In the data rows, 500 means zero.
Here are some numbered points:
(449 506 655 638 325 321 385 678 459 458 142 777) 0
(537 430 509 504 522 451 529 438 509 473 560 396) 1
(478 500 464 440 493 529 491 504 508 517 464 565) 2
(385 628 439 498 473 629 449 581 524 572 445 771) 3
(478 591 350 420 580 696 520 491 580 613 582 601) 4
(404 618 473 516 500 587 386 608 480 552 455 805) 5
(351 625 408 523 509 640 452 583 554 570 521 759) 6
(472 520 673 628 319 286 383 653 448 464 148 752) 7
(528 484 523 504 472 443 483 498 524 487 459 451) 8
(504 637 342 454 600 750 601 510 560 610 685 476) 9
(504 452 642 549 386 398 409 555 370 439 401 615) 10
(681 219 830 520 358 89 437 401 257 254 372 231) 11
(295 654 709 709 270 396 265 856 305 502 100 999) 12
(346 698 254 456 655 803 527 530 683 676 702 647) 13
New points follow, each followed by the numbers of its three nearest points above, nearest first.
(439 541 494 520 496 539 430 538 497 518 437 648) 2 5 3
(596 395 398 410 633 533 621 319 618 494 711 163) 1 9 8
(341 536 824 688 222 279 241 814 257 393 100 999) 12 0 7
(677 206 856 556 343 66 417 432 249 244 355 200) 11 10 1
(451 562 447 532 510 506 503 512 591 539 473 555) 2 8 1
(435 521 539 535 473 511 449 541 459 476 475 620) 2 8 10
(545 427 655 557 363 371 407 557 363 419 402 553) 10 8 2
(432 568 517 529 423 481 401 599 443 512 379 745) 5 3 10
(569 392 678 530 377 295 411 509 348 381 408 508) 10 8 1
(596 406 463 471 572 462 600 362 603 470 601 188) 1 8 2
(726 157 817 518 388 85 495 339 264 246 412 30) 11 1 8
(670 207 854 547 339 41 452 416 214 235 347 201) 11 10 1
(500 587 307 427 615 764 617 470 584 611 721 445) 9 4 13
(585 480 303 316 680 678 641 296 660 600 790 173) 9 4 1
(452 562 394 423 551 674 565 495 571 561 539 533) 4 9 2
(470 449 666 555 396 371 412 540 375 377 378 643) 10 7 8
(375 806 78 443 698 999 641 518 753 789 763 612) 13 9 4
(476 541 469 457 514 555 485 493 468 501 555 537) 2 8 1
(697 193 814 515 365 102 460 364 273 246 406 121) 11 1 10
(536 424 665 564 383 368 435 553 344 424 407 594) 10 8 7
(474 456 645 541 392 385 411 554 401 358 400 599) 10 8 2
(671 381 483 392 534 535 669 347 512 451 661 92) 1 8 9
(669 407 416 364 614 566 666 331 549 473 705 93) 1 9 8
(516 609 333 445 615 800 634 491 585 616 742 418) 9 4 13
(468 535 506 505 475 517 453 549 487 503 457 597) 2 8 3
